Small tables with named rows and columns. After each table, cells are looked up by row and column.

Table vita
cols = gokato, gakib, tak, refimu, rek, molutuf, nim, vir, kef
sodogi: [-619, 7, -212, -9, -31, 83, -98, 131, -89]
rim: [-389, 97, -82, -48, 169, -53, 228, 498, 517]
fisefaz: [76, 160, -171, -516, 147, -83, 163, -66, 54]
kinad: [14, -143, 426, 474, 73, 115, 150, 641, 289]
sed: [323, -26, 126, -454, 108, 5, 238, 300, 96]
gezi: [221, 136, 12, 388, -151, 438, 533, 603, 209]
sib: [81, 115, 111, 171, -48, 229, 85, -209, -131]
bep: [202, -177, 55, 215, 15, 271, -83, -103, 61]
vod: [-133, 200, -276, -255, 348, -226, 195, 271, 172]
kuneti: [297, -22, -23, 263, 64, 299, -80, -88, 41]
padoziv: [198, 429, 364, 33, 184, -150, 37, -96, -410]
vip: [331, 351, 168, 48, -120, -168, 68, -89, -386]
mirova: [386, -72, 345, 5, 235, 329, -98, 391, 246]
kavive: [167, -90, -146, 171, 135, 316, -21, 258, 156]

sib, rek: -48
sodogi, kef: -89
sed, tak: 126
sib, vir: -209
kavive, nim: -21
vip, vir: -89
rim, gakib: 97
padoziv, gokato: 198
mirova, vir: 391
mirova, gokato: 386
rim, kef: 517
Which row has the largest gakib? padoziv

vis:
         rer  keku  mupem  dakugaz  vez  tiv
zirosen   37    94     88       46   63   78
notagi    65    34     90       57   12   93
vavin     64    40     32       11   53   28
devut     41    68     71       47   51   57
toz       38    90     83       41   60   80
gog       65    27     90       59   12   87
sisu      49    56     49       12   30   55
zot       35    89     81       45   65   71
vomori    43    55     47        7   28   54
vuti      65    26     88       64   16   85
pip       53    56     48       14   35   52
dul       45    63     50       15   25   65
libosu    38    84     79       44   64   68
besema    67    43     35       16   56   30

devut, keku: 68
dul, dakugaz: 15
sisu, mupem: 49
gog, vez: 12
dul, mupem: 50
vuti, keku: 26
vuti, rer: 65
pip, rer: 53
gog, dakugaz: 59
besema, tiv: 30
gog, mupem: 90
vavin, dakugaz: 11
zirosen, rer: 37
vuti, vez: 16
vavin, mupem: 32
toz, vez: 60
vomori, mupem: 47
Row with the largest keku: zirosen

div:
fields: kevemo, zoviv, vek, duv
zunuve: [100, 106, 69, 167]
ked: [167, 60, 112, 200]
dat: [84, 172, 110, 172]
nirum: [70, 117, 77, 184]
bel: [57, 209, 60, 51]
fufed: [103, 207, 81, 57]
kod: [46, 194, 147, 188]
suzu: [177, 174, 98, 58]

What is the duv of kod in div? 188
What is the zoviv of suzu in div? 174
What is the duv of fufed in div? 57
What is the zoviv of nirum in div? 117
What is the duv of suzu in div? 58
What is the kevemo of zunuve in div? 100
What is the zoviv of ked in div? 60
What is the zoviv of dat in div? 172
What is the kevemo of fufed in div? 103
What is the kevemo of bel in div? 57
What is the kevemo of suzu in div? 177
What is the duv of dat in div? 172
What is the zoviv of zunuve in div? 106
What is the kevemo of kod in div? 46
What is the kevemo of dat in div? 84
What is the vek of nirum in div? 77
What is the vek of bel in div? 60
What is the zoviv of fufed in div? 207
What is the zoviv of kod in div? 194
What is the vek of kod in div? 147
Row with the largest kevemo: suzu

vif
             kat    fakeg  mufenif  sisaden     vifu  zikofas     fefa     popu     zame      faz
rabarit  -15.723  -30.618  -26.475   20.380   52.957  -53.658    5.044  -76.757  -57.403  -24.339
gukoso   -19.620   36.009   14.452   20.380  -28.072   37.446   21.584   25.645   -0.591  -10.056
nuverus    4.083    8.247    7.869   20.380   11.241  -32.309  -28.200  -21.200  -25.103  -61.285
savo       3.939  -11.670   -2.606   20.380  -19.903  -10.321   63.994   -6.651   -2.954   -9.703

rabarit, popu -> -76.757
rabarit, mufenif -> -26.475
nuverus, kat -> 4.083
nuverus, fakeg -> 8.247
rabarit, vifu -> 52.957
rabarit, fakeg -> -30.618
gukoso, mufenif -> 14.452
savo, faz -> -9.703
nuverus, vifu -> 11.241
rabarit, zikofas -> -53.658
savo, fakeg -> -11.670

Table manof
         ketipi  bevuke   mok  punun   fel  kifu  zupimus  zigef  fizone  soruz
vagodub     0.2    -0.5   0.4   -0.3  -0.2  -0.3     -0.5   -0.6     0.1    0.6
dufutus    -0.9    -0.5   0.4   -0.5   0.6   0.7      0.2    0.5     0.0    0.2
zubu       -1.0    -0.6   0.3   -0.6   0.7   0.8      0.1    0.5     0.1    0.3
fozub      -0.4     0.4  -0.3    0.4  -0.4  -0.6     -0.6   -0.1    -0.6   -0.8

What is the zigef of vagodub in manof? -0.6
What is the punun of dufutus in manof? -0.5
What is the mok of dufutus in manof? 0.4
What is the punun of fozub in manof? 0.4
What is the bevuke of zubu in manof? -0.6
What is the punun of vagodub in manof? -0.3
What is the bevuke of fozub in manof? 0.4
What is the bevuke of vagodub in manof? -0.5
What is the soruz of fozub in manof? -0.8

tumodup =
|  | muga | batubi | vog | togeg | nis |
|---|---|---|---|---|---|
| sal | 6.41 | 2.15 | 7.55 | 9.58 | 8.72 |
| bunepez | 7.01 | 4.87 | 7.66 | 8.75 | 8.54 |
| nav | 6.11 | 1.98 | 7.37 | 9.03 | 8.86 |
| kod | 6.04 | 2.41 | 7.13 | 9.41 | 8.67 |
| rafi | 6.68 | 2.95 | 7.41 | 9.50 | 8.80 |
| vis | 7.14 | 5.33 | 7.66 | 8.52 | 8.33 |

sal, nis -> 8.72
bunepez, nis -> 8.54
nav, muga -> 6.11
rafi, nis -> 8.80
vis, muga -> 7.14
rafi, batubi -> 2.95
bunepez, togeg -> 8.75
rafi, togeg -> 9.50
nav, batubi -> 1.98
kod, batubi -> 2.41
kod, muga -> 6.04
vis, batubi -> 5.33
bunepez, batubi -> 4.87
Which row has the largest muga? vis

Table bem
        katep  badusi  puliz  sapapoz  sipu  vidun
lov      -2.1     3.9    7.7      3.7   1.8    1.8
sibel     0.0     6.7    1.8     -0.2  -1.2    5.3
bop       4.5     2.7   -7.0      4.5  -1.2    5.7
dod      -5.0     3.7    5.7     -5.1  -3.9    5.2
sezip    -6.5    -2.4    5.9     -6.4  -6.8    1.5
nafela    0.3    -5.4   -6.7      3.7  -3.3    4.4

What is the katep of bop in bem? 4.5
What is the vidun of dod in bem? 5.2
What is the sapapoz of sezip in bem? -6.4
What is the katep of lov in bem? -2.1
What is the sapapoz of bop in bem? 4.5
What is the puliz of nafela in bem? -6.7
What is the puliz of dod in bem? 5.7
What is the badusi of lov in bem? 3.9
What is the sapapoz of nafela in bem? 3.7
What is the sipu of lov in bem? 1.8
What is the katep of sezip in bem? -6.5
What is the vidun of nafela in bem? 4.4
What is the vidun of sezip in bem? 1.5
What is the vidun of sibel in bem? 5.3
What is the vidun of bop in bem? 5.7
What is the sipu of sibel in bem? -1.2
What is the katep of sibel in bem? 0.0
What is the sapapoz of lov in bem? 3.7
What is the badusi of nafela in bem? -5.4
Which row has the largest puliz? lov

voze
columns: penoz, puf, teg, nufare
ledifu: [6.887, 2.292, 5.454, 2.521]
naluku: [-3.899, 6.349, -2.314, 4.122]
tisudek: [5.042, -4.001, 3.771, -3.129]
siz: [-4.099, 6.377, -2.788, 4.910]
vutu: [-2.286, 3.161, -1.372, 3.676]
tegi: [-2.248, 3.938, -1.677, 3.701]
kobaz: [-2.544, 4.887, -1.835, 3.568]
fabos: [3.841, -6.432, 2.728, -4.831]
pelosup: [-1.589, 6.994, -0.805, 6.315]
sas: [6.971, -2.532, 4.676, -0.987]
puzi: [3.766, -2.599, 3.181, -1.496]

ledifu, nufare: 2.521
sas, teg: 4.676
kobaz, puf: 4.887
puzi, puf: -2.599
fabos, teg: 2.728
tisudek, penoz: 5.042
Which row has the largest puf? pelosup

rim:
	posal	koleda	kuno	teb	tozaba
siguma	136	129	29	111	47
simesit	126	122	157	185	130
fer	142	103	179	123	116
lage	111	168	91	33	99
volazu	157	159	101	115	158
bigut	127	192	171	181	66
fogo	61	122	136	103	92
naki	93	103	119	143	113
bineno	189	95	130	179	42
nopivo	233	136	63	194	137

tozaba of naki is 113
teb of bigut is 181
posal of simesit is 126
koleda of nopivo is 136
kuno of fogo is 136
koleda of siguma is 129
kuno of volazu is 101

Table nalipi
        bukov  gud  veg  rotupoz  raka
radade     69   51   53       63    15
duz        65   32   36       54    53
lib        60   64   50       50    49
nivar      42   52   23       46    81
vubari     87   20   24       49    15
kop        45   44   29       41    76
fali       33   36   28       51    69
vuz        50   68   50       56    53
ris        50   41   32       58    60
muza       14   76   50       94    82
derev      23   76   20       55    79

gud of derev: 76
veg of muza: 50
rotupoz of nivar: 46
rotupoz of ris: 58
rotupoz of duz: 54
veg of ris: 32
gud of nivar: 52
rotupoz of derev: 55
gud of muza: 76
bukov of vuz: 50
gud of duz: 32

